In the rows, 128 means zero.
The rows of Y fall into 3 groups, and each row is roughly a mix of its group's hidden directions.
Y:
[[164 106 121 105 118 175 106 145 165 128 153]
 [140 147 133 167 164 135 104 105 150 126  78]
 [111 155 162 138  90 163 119 175 141 131 121]
 [113 106 156 155 124 177 109 106 162 137 155]
 [ 87 142  99 159 142 129  96 102 158 117 157]
 [111 114 149 125  97 130 107 177 126  79 113]
 [127 133 184 149 123  87 103 110 124 148 100]
 [161  77 139 128 118 140 160 158 146 143  97]
 [146  83 114 162 128 135 112 159 148  85 115]
 [ 78 166 109 165 127 140 119 111 104 138 149]
 [180 138 125  92 109 134 115 103 129 152 168]
 [ 99 136 125  81 120 173 105 118  89 131 131]
 [179 138 126  94 132 144 135  94 102 164 135]
 [131 171 136 132 112  86 120 148 133 182 127]
 [163 109  96 118 128 110 128 151  93  77 120]
 [130 110 151 117 142 175 113 111 116  93  81]
 [118 133 136 113  81  62 115 116 140 133 128]
 [117 138 189 151 141 127 158 128 162 155 128]
 [136 145 107 117 146 181 123 134 153 150 176]
 [116 155 182 116 104  98 135 124 124 150  89]
 [163 124 132 118 114 184  81 119 145 140 127]
 [127 129 175 168 133  88 112 117 143 137  92]
 [134 141 147 128 142 172 148 125 137  90  75]
 [126 102  78 102 113 153 166 103 107 139 137]
 [122 153 133  92 182 118 136 133 103  95 152]
 [106 148 180 112 166 110 122 132 137  90 111]
 [130 160 160  94 100 105 116 176 144 117 118]
 [131 108 130 145  61 128  92 127 118 108 150]
 [160 118 129 153 141  72 174 135 137 115 132]
 [143 139  97  86  89 123 139 145 154 103  94]
 [ 89 121 109 152 115 108  94 177 129 103 138]
 [120 102 182 108 118 162 132  90 110 111 128]
 [155 143 138 131 159 106 154 105 126  75  97]
 [ 79 145 112 172 103 136  99 112 108 116 145]
 [129 134 115  83 144 127  98 124 104  72 114]
 [140  99  78 152 149  85 143 109 110 141 138]
 [137 130  87 137 140 138 109 123  96 190 115]
 [171  94 136  92 143 153 126 149 165 119 108]
 [ 81 152 134 148 103 158 106 164 128 122  98]
 [115 113 113 171 106 121 170 167 132  95 123]
 [132 122 110 155 173 129 169 142 105 133 172]
 [164 112 161  96  88 100 131 159 120 112 117]
 [161 123  95 126  92 151 174 104 126 101 125]
 [105  99 112 128 145 126 157 115 116 192 146]
 [139 151  93 164 157 109 127 113 111 107  82]
 [ 99 149 117 145 150 139 151 161 176 156 148]
 [166 146  94 119 161 102 142 155  88 128 115]
 [162 114 130 130  89 156 130 118 126 176  91]
 [ 84 149 124 142 147 101 130 134 107  91 171]
 [158 105 134  94 149 120 140 149 132  92 177]
 [116 142 120 133 127  84 114 138 134 110  62]
 [124 153 122  76 114 151  77 127 104 138 135]
 [113 141 127  84 128 134  78 162  91 132 132]
 [140  96 127 148  96 151 119 132 164 152  80]
 [146 144 117 153 149  72  94 139 105 153 118]
 [128 124 136 133 106 171 148  97 176  92 117]
 [ 88 165 135 111 118  95 123 142 117  78 136]
 [167 121 144  88 136 163 154 170 127 142 119]
 [104 121 181 153 152 106 158 149 147 151 134]
 [124  91 106  88 155 159 151 116 109 101 107]
 [127  76 112 170 128 148 166 138 128 136 153]
 [ 78 140  88  97 121 110 131 109 102 139 155]
 [121 141  97 102 124 129 194 153 126 121 152]
 [ 86 110 114 167 162 138 159 145 114 108 150]
 [177  89 101 119 150 115 105  94 122 144 139]
 [182 100 156 165 131 105 116 110 150 126 136]
 [103 111 125 146 126 180 104 141 109  98  90]
 [ 85 117 148 139 151 174 161 118 116 126 159]
 [167 128  94 121  95  95  94 131 150 142 155]
 [149 130 156 164 154  76 129 129 120 129  90]
 [131 124  74  99 122 146 145 139 118 124 181]
 [ 99 150 104 152 158 113 140 100 116 134 180]
 [134 167 124 165 145 146 109 108 143 122  75]
 [166  95 146  98 139  88 153 145 140 106 147]
 [ 67 139 122 163 161 119 139 141 129 112 103]
 [104 154 150  99 123 134 140  96 150  72 126]
 [130 121 108 100  82 123  79 117 153 109 107]
 [139  82 126 136 127 151 110 126 165 117  75]
 [132 167 109 131 119  99 127 148  77 168 131]
 [136 102 129 110 144 145  92 106 104  76  99]
 [115 139  91  98 118 122  91 151  90  90 125]
 [ 88 141 108 141 160 167 126 147 129 112  84]
 [140 124 135 146  83 113 153 150 158 179 125]
 [119 147 119  98  91 115 119 138 152 113  70]
 [112 103  76 146 146 103 148 136 138  87 146]
 [139 120 112 129 152  74 122 125  73 127 150]
 [162 144 124 117  96 123 131  95  94 165 163]
 [115 117 118  78 119 126 170 120  90  95 140]
 [131 142 160  97 115 134 117 154 105 184 152]
 [153  84 130 153 160 133 145 109 115 102 169]
 [126 113 151 105 109 143 140 103 109 144 193]
 [144 122  93 157 121 144 102 130 118 191 122]
 [152  87 127 143  80 162 111 135 150 141 106]
 [171 143 129 156  90  97 119 117 152  98 149]
 [125 163 133 151 120  84 118 146 141 182 139]
 [153 105 136 133  88 149 118 134 149 156  75]
 [150 124  86 125 111 171 125 103 117 174 119]
 [161 149 116  96 120 169  91 102 132 144 154]
 [120 129 136 138  97  64 106 116 140 152 157]
 [105 158 176 164 117 140 126 147 168 123 113]
 [149  64 116 156 120 144 160 129 122 130 151]
 [110 151 135 131 113 161 125 134  59 123 107]
 [193 121 115 126 116 147 150  97 119 158 125]
 [146 117  59 102 132 142 127 143 121 100 146]
 [128 145 153 115 101 124 151 128 148  60 134]
 [140 138 147  97 111 125 129 119 141  55 134]
 [107  92 160 160 155 109 139 103 119  90 112]
 [150  92 133 157 138  74 106 104 119 113 147]
 [139 156 143 140  64 119 127 147 145 112 160]
 [ 91 134 150 138 130  93 116 177 116 157 152]
 [109 121 119  79  78 143 111 109 128 127 162]
 [153 170 123 100 140 124 124  82 106 166 134]
 [ 75 166 121 119 136 166 127 150 121 151 108]
 [104 168 171  84 139 106 104 133 115 124 140]
 [105 108 167 158 173 110 139 143 147 159 122]]
One row of each group comes first, with its name. Which group is each row after those in?
[ 78 119 130 156 149 132 140 172 147 100 108]
F
[178  95 149 119 138 114 148 108 107  88 114]
K
[ 86 131  90 131  92 115 153 136 112 152 162]
Z

[133 164 171 136 112  93 143 139 142 168 102]
K
[147 111 129 179 143 119 146 136 182 109 113]
K
[134 107 115  99 100 166 145 117 141 119 183]
K
[147 142 120 126 104  95 126 106 144 153 190]
F
[134 166  96 111 118 129 146 141  75 104 102]
Z
[144 159 140 105 104 153 129 127  67 149 119]
F
[154 130 131 166  97 174 131 115 167 141 110]
Z
[ 97 148 147 141 147 193 142 140 135 153 125]
K
[163  72 127 114 149 117 134 128 164 100 140]
F
[160  97 183 154 136 138 113  97 135 117 112]
K
[142 113 152 110 102  90 136 158 104  90 161]
F
